Each row is where one point has got to under a steady rotation. How many steps took it there?
The counts run from 0 to 434.
[ 91 132 135 141 158  98 114 109  97 112 151 102 129 170 122 132 138 142
 119 100 119 180 175 113 162 117 146 105 108 121 173 132 153 165 115 110
  76 135 119  64 124 131 130 144  90 105  92] : 13
[153 110 112 113 112 123 160 145 126 153 163 114 126 143  85 126 149 159
 143 131 163 158 153  94 119 123 110 151 118 134 153 183 148 152 115 121
  70 138 120  86 119 137 119 200 105  91  94] : 392
[144 124  98 142 131 165  78 119 112 123 144 143 149 156 100 157 169 121
 111  85 140 196 136 137 172 110 153 101 101  77 145 122 144 132 115 119
 145 106 160  97 114 153 132 135  96  78 100] : 244
[185  93 106 108 114 130 151 107 157 106 145  92 115 154 145 131 204 129
 171 116 128 105 123 163 140 158 128  79  96 133  98 117 144 114 164 139
 166 138 122 103 125 168 103 133 115 154 116] : 423
[175 130 107 130 119 124 131 154 136 140 186 133  93 148 118 130 202 128
 113 139  97 121 117 114 123 106 116  72  68 121  91  94 148 142 106 103
 145 140 116  66 102 138 109 144 140 138 104] : 61
[112 156 101 116 128 104 151 134 106 162 158  96  95 123 121 107 167 189
 160 111 142 189  98 161 111 125 113 128 153 131 151 128 123 147 127 164
  74 148 155 107  96 126 135 154 125  84  98] : 162
[145 103 116 128 157 102 129  97 146 100 144 123 130 107 109 157 131 121
 142 128 154 141 154 100 137  80  68 163 119 148  67  96 174 149 143 100
 166 114 136  98 124 192 117 126 125 134 135] : 190
[ 63 161 107 137 104 104 142 144 102 137 156  91 116 117 134 101 160 150
 102 103 109 160 110 107 133 129 109 129 113 113 144 100 147 163  77 182
  57 138 147  67 109 144 131 128 131 106  90] : 410
[108 149 110 125 143  82 142  80 132 126 131 109 161 107 123 111 135 126
 144  98 143 149 212 111 189 125  99 150 160 111 121 117 140 122 146 162
 153  95 101 108 105 118 167  91 136  90 109] : 206
[169  96 156 150 140 104 123  95 119 146  80  78 135 148 149 118 152 146
 110 141 158 149 199 167 125 103 123 148 121 143  92 157 106 135 172  88
 122 136 119 101 127 151  93 144 126 115 111] : 35
[129 105 126 138 148 141 101 100  95 125 106  87 171 162 100 136 110 109
 100 115 193 187 128 112 148 124 122 187 114  87 120 144 149 117 153  87
 144 133 150  80 119 136 131 123  88 138  86] : 302
[148 145 119 164 132 118 126 110  88 108 157 136 120 131 144 148 150 126
 111 107 127 124  94 149 203 161 145 159  97 100  83 113 132  89 101 105
 166 132 147  92 157 146 123  57  96 142  98] : 21
[141 112 169 146 127 132 121 112 119 144  92 118 108 145 160 118 183 112
 115 118 133 154 178 154 161 103 129 111 115 153  68 129  87 111 134 101
 136  72 127  74 139 145 119  87 145 125  75] : 151
[121 156 101 120 120 139 151 129 131 166 132 136 169 129 132 149 133 140
 143 115 113 152 176 114 166 185 105 159 145 121 150 156 104  85  83 102
 120  99 143  71 126 155 148 125 102  93  91] : 336
[104  85 156 134 147 140 101  99 123 104 108 104 103 149 164 139 183 126
 136  95 121 146 172 128 159 115 120 102 127 123 114 129 109 108 133 118
 166  66 155  85 155 166 132  99 108 125 112] : 17
[ 91 129  97  91 144 120 185 148 118 136 191 101 129 122 127 128 145 146
 166 142 145 124  85  78 116 152  73 157 143 127 109 100 166  94 128 133
 129 132 116  56 108 131 149 129 103 133 105] : 6
[168 115  91 145 134 103 126 100 119 132 168  96  84 128  97 142 174 156
 126 123 170 187  95 180 138 102 119 145 126 134  95 143 119 137 147 163
 109  94 139 110 121 136 132  96 147 107  95] : 95
[141 127  99 127 134 145 155 180 118 138 182 110  80 130 118 163 179 130
 128 126 122 133 107 110 112 129 128  89  99 102 144 114 147  99  93 114
 119 157 132  85 125 180  91 169 121 106 122] : 63
[137 136 139 161  66 126 116 122 128 157 107 133 159  95 182 102 147 182
 105 106 149 100 167 135 133 129  93 156 133 131 117 125 123 142  85 118
 116 136 151 112 101 169 102 128 107  60 119] : 316
[119 133 140 154 109 113 121 108 124 128 154 103 124 128  93 128 131 134
 117  74 162 168 155 111 162 143 141 147 122 157 171 205 153 152 104 127
  78 131 131  80 133 137 123 158  82 127 100] : 145
[133 173 146 152 168  98 134  97 108 121 162 119  43 108 103 139 151 123
 116  87 119 148 117  93 159 125 127 143 132 167  83 159 152  94 104 125
 125 119 150 105 134 136 117 136 114 175 135] : 213
[128 126 120 115 172 100 161 101 125  99 135 112 112 140 151 143 172 124
 176 125 112 141 147 156 151 128 123  94 133 124  66  77 143 121 172 114
 173 144 112  93 127 193 107  93 126 148 133] : 421
[130 122 128 131 108 143 117 131 100 165  99 144 158 136 113 125 137 125
  91 131 166 172 139  91 130  76  88 188 111 118  82 143 128 134 109  87
 127  88 157  83 107 128 138 128 113 105  76] : 53
[165 118 143 144  84 110 123 125 112 118 157  92 104 126 154 111 155 156
  78 105 170  98 101 158 125 111  96 155  99  99  79 111 138  87 109 128
 144 130  93 113  85 135 107  90 118 141 112] : 251
[ 88 175 134 108 149 134 172 108  96 142 122 140 151 155 143 126 126 147
 140 130 130 151 119  99 122 143 120 145 123 126 108 106 166 119 130  88
 118 185 140  72  89 150 115 157  67 146 102] : 237
[127 118 119 146 111 107 108 141 112 150 134  76 168 135 164  95 136 178
 132 133 133 107 168 127 143 156  84 148 119  96 137 101 126 144  94  87
 109 142 120  93 106 109 149 110  98  74  92] : 69
[118 141 102 105 137 116 124 136 121 165 113  36 113 111 108  93 145 143
 138  98 148 181 151 127  96 136  90 150 171 144 153 144 132 109 127 142
 110 133 188 121 105 135 136 166 140 103 115] : 164
[134 123 128 124  97 110 157 139 144 135 146 131 154  88 114 106 156 149
 166 113 159 107 162  77 124 119  78 148 137 180 107 124 175 172 128 115
 131 153 131 102 108 180 111 174 110  98 119] : 257
[122 147 112 122 154 111 115  70 123 122 140 107  76 137 151 139 161 164
  89  90 111 137 142 122 128  90  99 150 119  84  98  94 124  67 107 149
 159  87 150 136  78 131 133 121 130 125 148] : 115
[167 165  85 130 115  87 183 137 110 117 140 121  99 100 118 128 188 144
 150 102 107 103 127 135 169 165 132 153 128 114  69 133 146 106 122 137
 173 165 139 163 135 169 110 120 139 139 141] : 157
[114 145 143 146 141  94 109 111 113 142  81  75 118 116 105 114 144 128
 109  90 107 154 206  96 145 109  98 165 130 161 117 166 117 149  99  93
 120 110 184 111 149 153 132 156 136 134 117] : 281
[115 131 128 111 116  94 121 111 147 120 142  95 154 138 123 109 150 158
 167 113 116 110 166  84 144 142  86 133 106 163 152 151 174 188 107  98
 110 146 132  91 126 123 141 173  69 126  95] : 10
[113 173  95 145 122 151 134 116 113 158 145 138 125 120 142 144 159 151
  99 108  97 123 102  88 137 156 123 130 110 105 140  99 154 102  69 158
 121 150 175  89  97 165 101 179  85 103 114] : 179
[151 137 126 144 140 111 146 126 105 139 113  97 125 161 132 143 166 113
 103 152 111 169 160 167 140 114 128 134  92 125  77 104  97 117 126  69
 116 115 126  68 130 147 106  87 156 156  86] : 285
[ 84 118 177 126 112 138 162 138 101 104 115 111  82 131 173 103 195 135
 123  75 119 115 153 111 141 135 146  79 146 158 111 141 134 100 119 122
 141 126 120 102 123 172  91 134 103 136 123] : 83
[120 151 169 128 110  99 170 140  84 124 106 110  66 138 157  91 195 153
 107  93 101 117 163 113 144 128 143 128 119 147  79 160 126 115 109 101
 127 160 126 132 128 137  95 143 121 153 113] : 216
[186 140 126 148 190  97 125  98 133 154 191 131  61 119 108 154 136 149
 142 133 140 139 122 118 122 122 119 135 107 165 109 135 154 112 125 103
 108 136  98  75 112 134 102 149 110 137 122] : 327
[134 152 122  95 168 123 157  68 147 125 114 101 127 172 128 166 143 104
 132 125 113 169 168 142 125 126 128 124 119 101 101  99 126  63 157  96
 152 132 120  89  85 152 116 135 124 186 119] : 172
[149 186 100 136 107 124 145  87 131 177 156 132 116 124 140 123 159 176
 114 100 109 124 116 124 126 158 129 136 113 123 152 123 124  95 101 178
  83 152 139  99  62 128 111 179  82  98 108] : 46
[204  99 117 150 164 105 145 101 137 145 179 126  72 138  94 165 151 152
 135 127 157 132 127 114 136 111 125 148 101 156 105 161 159 115 146  96
 106 134  91  94 124 137  97 170 101 125 114] : 326
[100 186 126  99 125 131 138  98 113 144 141 114  96 122 133 105 149 183
 119  60 135 169 145 115 115 122 115 132 160  96 159 127 125  90  96 157
 109 127 156 138  50 117 144 157 106  82 128] : 48
